[[134 119]
 [151 116]
 [128 118]
 [133 103]
 [134 103]
 [130 101]
 [122 106]
 [126 116]]
->
[[151 116]
 [133 103]
 [130 101]
 [126 116]]

[[135 156]
 [111 101]]
->
[[111 101]]

[[137 138 123 115 135 137 131 117 129 122]
 [128 136 133 123 131 128 127 128 126 125]
 [123 119 127 137 122 124 128 134 130 132]
 [124 139 143 125 133 124 124 133 121 125]
 [129 131 129 126 130 129 128 127 127 127]
 [135 124 115 125 127 135 132 120 134 128]
 [126 124 127 131 125 126 128 130 129 130]
 [128 126 128 129 128 128 128 128 128 129]
 [112 131 153 138 126 112 120 146 118 131]]
->
[[128 136 133 123 131 128 127 128 126 125]
 [124 139 143 125 133 124 124 133 121 125]
 [135 124 115 125 127 135 132 120 134 128]
 [128 126 128 129 128 128 128 128 128 129]]

[[134 135 118 119 110 117 113 109]
 [136 138 140 130 125 124 121 112]
 [112 118 111 110 112  99 118 102]
 [120 122 128 121 114 128 123 120]
 [128 123 116 117 123 108 107 109]
 [127 129 122 127 129 111 118 115]]
->
[[136 138 140 130 125 124 121 112]
 [120 122 128 121 114 128 123 120]
 [127 129 122 127 129 111 118 115]]

[[113 105 134 146 116 122 119]
 [134 135 127 128 156 129 126]
 [120 120 126 133 134 137 121]
 [137 141 122 126 136 135 149]
 [115  99 134 126 124 120 130]
 [121 112 130 127 132 124 131]]
->
[[134 135 127 128 156 129 126]
 [137 141 122 126 136 135 149]
 [121 112 130 127 132 124 131]]

[[106 150 114 116]
 [126 119 136 125]
 [120 118 147 116]
 [120 146 111 130]
 [147 114 140 108]
 [149 104 138 125]]
->
[[126 119 136 125]
 [120 146 111 130]
 [149 104 138 125]]
---
[[149 142 133 131 125 142]
 [132 126 147 141 135 120]
 [136 131 134 138 117 134]
 [116 137 117 119 117 111]
 [132 120 113 136 128 128]
 [130 133 128 125 138 141]
 [137 136 136 119 139 133]
 [111 115 130 128 117 139]]
->
[[132 126 147 141 135 120]
 [116 137 117 119 117 111]
 [130 133 128 125 138 141]
 [111 115 130 128 117 139]]

[[147 141 132 130 115 136 128 133 127 128]
 [117 149 128 122 128 134 129 138 123 142]
 [142 149 121 127 116 117 126 130 129 127]
 [119 106 127 124 120 124 135 130 126 127]
 [114 142 135 126 142 136 126 120 124 131]]
->
[[117 149 128 122 128 134 129 138 123 142]
 [119 106 127 124 120 124 135 130 126 127]]

[[134 118 121 129 130 116 108 103 125 131 120]
 [126 130 125 135 132 118 116 117 131 122 116]
 [139 121 121 130 132 115 110 103 131 133 118]
 [137 121 121 129 130 116 112 105 130 132 118]
 [128 135 133 128 127 138 143 145 132 129 135]
 [120 133 136 129 128 139 139 145 124 125 138]
 [141 132 119 130 125 121 133 127 145 132 117]
 [136 124 119 129 128 116 116 111 133 130 116]]
->
[[126 130 125 135 132 118 116 117 131 122 116]
 [137 121 121 129 130 116 112 105 130 132 118]
 [120 133 136 129 128 139 139 145 124 125 138]
 [136 124 119 129 128 116 116 111 133 130 116]]

[[105 142 138 133 115 122 116 103 106 123]
 [147 115 115 135 144 111 148 141 137 129]
 [141 128 117 139 139 115 117 132 112 129]
 [109 144 143 115 111 137 121 105 115 111]
 [136 122 125 117 129 125 119 135 128 117]
 [112 141 138 128 117 143 133 120 138 137]
 [126 126 139 113 123 129 143 122 142 111]
 [120 121 132 109 118 124 137 118 125 105]]
->
[[147 115 115 135 144 111 148 141 137 129]
 [109 144 143 115 111 137 121 105 115 111]
 [112 141 138 128 117 143 133 120 138 137]
 [120 121 132 109 118 124 137 118 125 105]]

[[129 135 135 147 131 146 139 122]
 [128 127 122 126 132 124 130 130]
 [129 137 134 148 135 151 141 124]
 [129 123 122 127 133 131 133 130]
 [130 135 137 123 140 117 132 135]
 [132 139 132 135 134 131 124 123]]
->
[[128 127 122 126 132 124 130 130]
 [129 123 122 127 133 131 133 130]
 [132 139 132 135 134 131 124 123]]

[[128 129 128 126 128 140 128]
 [119 128 120 126 136 137 127]
 [119 129 120 128 135 133 127]
 [128 129 120 126 135 133 128]
 [157 129 116 134 141 132 134]
 [138 132 133 126 128 118 127]]
->
[[119 128 120 126 136 137 127]
 [128 129 120 126 135 133 128]
 [138 132 133 126 128 118 127]]

[[127 127 129 129 129]
 [151 134 148 132 125]
 [123 119 154 135 121]
 [124 121 144 133 122]
 [139 130 141 130 127]
 [126 123 138 130 125]
 [126 125 135 129 126]]
->
[[151 134 148 132 125]
 [124 121 144 133 122]
 [126 123 138 130 125]]
